The same turns and mirrors carry the whole set onto itself and the rows of a family onto each other. Which other rows belong to the same family as each row named below? List them in the order they appear above.
These 30 rows form 5 families of 6 rows each.
q_360: [  6 -14  10 -18 -12  -2  25  14 -18 -16 -26  16 -33 -25  14  -2  24   9
 -12 -18  16 -47 -24 -52  -7  -8  12]
q_782: [-22  -8  15 -11   1 -21  -9  12   4 -29   9  30  -5  15 -31  27  -2 -16
 -13   9  14 -54   9 -20  14 -16  14]
q_137: [-23 -35  25 -20 -21  21 -30   2  13  14 -35  -8   0  -9  12 -25  13  15
 -39 -28  -7 -21  -9 -18  -8  12  13]
q_735: [-30 -29  28 -26 -27  24 -26  -5  -6   8 -23  -4  13 -18  17 -14  13  18
 -47 -25  -2 -24 -15 -29 -10  20  -1]
q_474: [  4 -21  -9   2  15  15   4   2  -1  21   9   2  36   7 -14  12  -3 -17
 -34  -2 -15  -3  11 -13 -26  12  11]
q_589: [-24 -28  20  -8 -57  -2 -15   7   0 -15   9 -13   9  -3  -4   3   5  23
  10 -22  23 -19  -4 -44 -20   6  21]
q_527: [-12 -20 -10 -17 -16  18  -9  18 -14  12   0  28 -19 -18  21  11  46 -33
 -49 -22   5 -37 -15  -5   5 -16   2]
q_514: [-34 -20  19  -8 -47 -12 -13  10  -2  -3  20 -18  10  -2 -18   4  -3  11
   5 -17  23 -21  11 -48  -8  12  27]
q_357: [-17 -26 -23 -11  -8  21   0  31 -16  10   3  31 -11  -7  17  22  37 -26
 -42  -9  -9 -33 -12   2   3 -25   8]
q_804: [  4   6  -5 -19 -10  -6   9  10 -29 -17 -22  11 -42 -26   8  -1  19  22
  -7 -11  18 -41 -13 -36  -7  -6  22]
q_119: [ -8 -47  -4  16  17  -2   6  -6   7  13  13   7  31   8 -12  19  -9 -11
 -12 -17  13 -11   9 -20 -31 -13  10]
q_964: [-21 -19 -17 -17 -19  13  -1   9  -8  17   0  27 -16 -10  25  11  25 -22
 -43   4  -7 -38 -23   5  15 -24  -4]
q_34: [-11 -41 -10  17  13  -2   0   3   1  33  10   7  33  -2  -9  17  -5 -17
 -23 -15  -6   1   3 -18 -21  -9  14]
q_643: [-25 -32  16 -11 -42 -15  -6   1  -3   7  29 -13  -3  -4 -17   1  -4  10
   5 -28  32 -29  13 -41 -14  -5  33]
q_70: [-21 -24 -12  -5 -19  22  -6  23 -10   2  -4  30   3 -14  19  26  35 -30
 -32  -2 -17 -32 -17   6  17 -15   2]
q_525: [  2   5   5  -2 -20 -12  13  15 -29 -24 -27   6 -39 -10 -12  -1  24   2
  -9 -20  17 -45 -20 -41 -13  10  23]
q_662: [-21   8   3  -9  12  -6  -4  11  -5 -36   4  14  -4  16 -37  27  -4 -16
 -14  -1  13 -47  10 -27  14  -9  11]
q_855: [-34 -28  16  -4 -56  -9   4 -11  -8   9  11  -8   9  -2 -13   0  -8  23
   2 -16  25 -26   4 -46  -7   0  18]
q_931: [-25   6   8 -12  17 -21  -4   9 -19 -26  -2  18  -8  18 -38  24   2  -1
  -7  -2  22 -48  11  -9  -4  -9  13]
q_455: [  3 -14   6 -34 -25 -16  14   9 -23 -10 -19  17 -31 -19  13  -2  30  19
 -26 -14  12 -44 -31 -39 -22 -12  11]
q_836: [ -7 -31 -25  17  18   3  -4   5   6  28   5   3  24   9 -18  12   3  -8
 -29 -11  -6  -4   9 -11 -29   5  24]
q_392: [-24  13   9   1   8 -17  -3   0  -2 -29   1  20   0  10 -27  12   3 -18
 -11  19   2 -47  12  -8   9 -16  16]
q_798: [-24 -26  23  -7 -32  -6   6   4 -26   9  26  -8   7  -6 -14   5 -11   8
  14 -23  34 -27  17 -39 -16   6  17]
q_222: [-23 -19  12 -23 -20  39 -15  -7  10  12 -30 -13  13 -13  10 -19  22  16
 -45 -21 -12 -20  10 -21 -10  12  15]
q_654: [ -1 -33 -19   4  16   8   3  -8  -2  31   5  10  26   1 -16  18 -13  -1
 -19 -12   5  -2  27 -15 -16  -6  13]
q_483: [-16 -32   2 -27  -5  46 -20   6  17  11 -23 -18   5   2  12  -7  15   6
 -41 -33  -3 -23  -3 -14 -18  17   2]
q_32: [  3  -5  11 -14 -15  -1  14  19 -19 -24 -37  12 -37 -16   1  -1  23  18
 -13 -15   1 -50 -26 -38 -12   0  25]
q_707: [-17 -28  19 -28  -4  32 -15   3  11  19 -31 -20  -1 -17  11 -14  11  12
 -42 -37  -3 -23  -6 -27 -12  21  14]
q_482: [-15 -21  -3 -20 -19  13  -4  23  -7   7  -4  25   0   4  12  16  35 -31
 -34   8 -19 -31  -8  25   3 -16   4]
q_908: [ -9  -5  14   0   3 -22 -19   5   2 -20   0  33   0  13 -31  23  -1 -36
 -19   4   4 -43   4  -8  14  -9   6]

The rest of the family of q_137: q_360, q_643, q_70, q_662, q_836
The rest of the family of q_483: q_589, q_527, q_119, q_525, q_908
The rest of the family of q_222: q_804, q_964, q_855, q_392, q_654
The rest of the family of q_931: q_735, q_474, q_455, q_798, q_482

The same turns and mirrors carry the whole set onto itself and the rows of a family onto each other. Which other rows belong to the same family as each row named below? List them in the order they appear above.
These 32 rows form 4 families of 8 rows each.
q_645: [ -7   9  30  27   9  -5   1  16 -50  -9  -5]
q_85: [ -7  34   9   7 -16   5  20  34 -10 -45 -15]
q_425: [  4  10  38  41  -2  -3  -7  32 -23 -20  -5]
q_405: [ -1  38  -3 -11  -1   7  12   5  13 -36 -26]
q_988: [ 10 -20  40  -3  23  18   0   8 -28 -10  -9]
q_399: [-19  25   1 -14 -13  13  22  -1 -22 -44 -24]
q_159: [-14  20  37  -9  13  26  -9 -29   8 -22 -16]
q_471: [  3  33  -8  12  -2   2  22  21   3 -39 -14]
q_857: [-17  38  21 -27  14  20  14  -8  -2 -25 -15]
q_369: [ -9  12   9  27   0  22  32  10  -8 -46   2]
q_544: [-10  22  28  43  15  10  15  11 -17 -22  11]
q_916: [-10  31  28 -18 -14  16 -13  -6  11 -37 -33]
q_174: [-10  21   4 -14   5  23  34  11 -10 -42 -10]
q_218: [  0  18  19  35 -13   1  13  37 -18 -39  -6]
q_610: [ 13   5  26 -14   9  11 -23 -14  11 -16 -34]
q_480: [  3 -17  41   0  12  29 -10 -19  -3 -23 -17]
q_865: [-14  46  15 -13 -15  10   8  14   2 -41 -25]
q_652: [  3 -18  36  10   7   4 -10   5 -47 -11 -17]
q_800: [  9   1  51  18   6  -2 -23  24 -26  -7 -14]
q_138: [  3   3  40 -18  -9  18 -25  -6   3 -28 -36]
q_575: [ 16   9  19  39  14  -8   0  27 -16 -12  -4]
q_66: [  3  27  12 -20   3  11  -8 -11  18 -27 -33]
q_468: [-16  15  35 -10  -1  15 -20 -31 -14 -21 -30]
q_454: [  9  22   3  36   4  -4  16  29  -8 -29  -5]
q_269: [ 22 -10  34   1  17   4 -25   0  -4  -6 -26]
q_839: [ 22  -6  31  22  20  -5 -16  17 -16  -3 -14]
q_553: [-21  33  17 -27  -4  13   0 -17 -17 -28 -30]
q_884: [-17  25  18  41  -3  -1  12  10 -35 -28  -2]
q_666: [ 11  -8  49  -9   2   8 -28  10 -16 -13 -28]
q_539: [-18  21   2  23 -16  10  24   5 -24 -47 -12]
q_338: [ -3 -16  39   4   0  15 -22 -21 -26 -20 -27]
q_397: [  0   9  39  18  28   5   5  18 -33  -2   6]

The rest of the family of q_857: q_988, q_159, q_369, q_544, q_174, q_480, q_397
The rest of the family of q_85: q_425, q_916, q_218, q_865, q_800, q_138, q_666
The rest of the family of q_652: q_645, q_399, q_468, q_553, q_884, q_539, q_338

The same turns and mirrors carry the whole set onto itself and the rows of a family onto each other. Which other rows belong to the same family as each row named below? List them in the order they appear above.
These 32 rows form 4 families of 8 rows each.
q_202: [ -2 -40   6  -8   7  -1  38  -1  23]
q_328: [-14 -12   0  12  12 -21  33 -38 -15]
q_155: [ 39 -14 -10 -17  12 -25  42 -36  -9]
q_319: [  4 -27 -18  19  21 -37  46 -38   7]
q_326: [ 15 -21 -22  23 -27  -5  56 -16   2]
q_954: [ 12 -24  -3  25  17 -19  -1 -29   8]
q_52: [ 28  -3 -30 -13  -4  -3  18  -6  37]
q_762: [-25  -2 -11   4   9 -16  33 -38 -10]
q_220: [ 14 -32 -22  -4  19 -34  12 -18 -15]
q_597: [ 16   8 -32 -31   3 -13  42 -34   7]
q_249: [ 38  -6   7  11   9 -11  27 -50  14]
q_753: [-22  -4  -3  14  10 -15  30 -41  -7]
q_930: [ 11 -18 -23  23 -27  -1  53 -18   6]
q_16: [ 41 -14  -4 -13  -1  12  12 -17  -1]
q_640: [ 49 -24 -14  -3   5 -16  20  -7  22]
q_461: [ 38 -11 -14   5  -1  -3  12 -12  38]
q_274: [-11   0 -25   9   8  -6  -3 -28  23]
q_523: [ -5 -39   1 -12   6  -1  39  -1  24]
q_692: [-17  -7 -34   9  12 -25  46 -37  22]
q_776: [ 12 -21 -26  18 -25  -3  57 -14   2]
q_742: [ -6 -14 -16  26  15 -25  39 -44  25]
q_297: [ 31  -2 -15 -20  -5  17  12 -15   4]
q_829: [ -6 -37   1 -12   6   3  38  -1  26]
q_73: [ 10 -16 -25  19 -28  -2  55 -16   4]
q_607: [ 14  18 -13  -5  -1   3  26 -47  28]
q_596: [ 39 -16 -31 -23   1 -15  24   0  20]
q_47: [ 34  -6  -7 -10  -4  18   7 -20   8]
q_292: [-18 -10  -9   2  11 -23  38 -35 -19]
q_812: [ -9  -7 -42 -19  10 -20  12 -15   1]
q_364: [ 36 -10 -13 -23  -3  11  14 -13  -4]
q_864: [ -4 -38   6  -7   6   3  38  -3  28]
q_304: [ -7 -17 -34   0  18 -36  52 -32   5]

The rest of the family of q_155: q_954, q_220, q_597, q_249, q_274, q_607, q_812
The rest of the family of q_319: q_52, q_640, q_461, q_692, q_742, q_596, q_304
The rest of the family of q_364: q_328, q_762, q_753, q_16, q_297, q_47, q_292

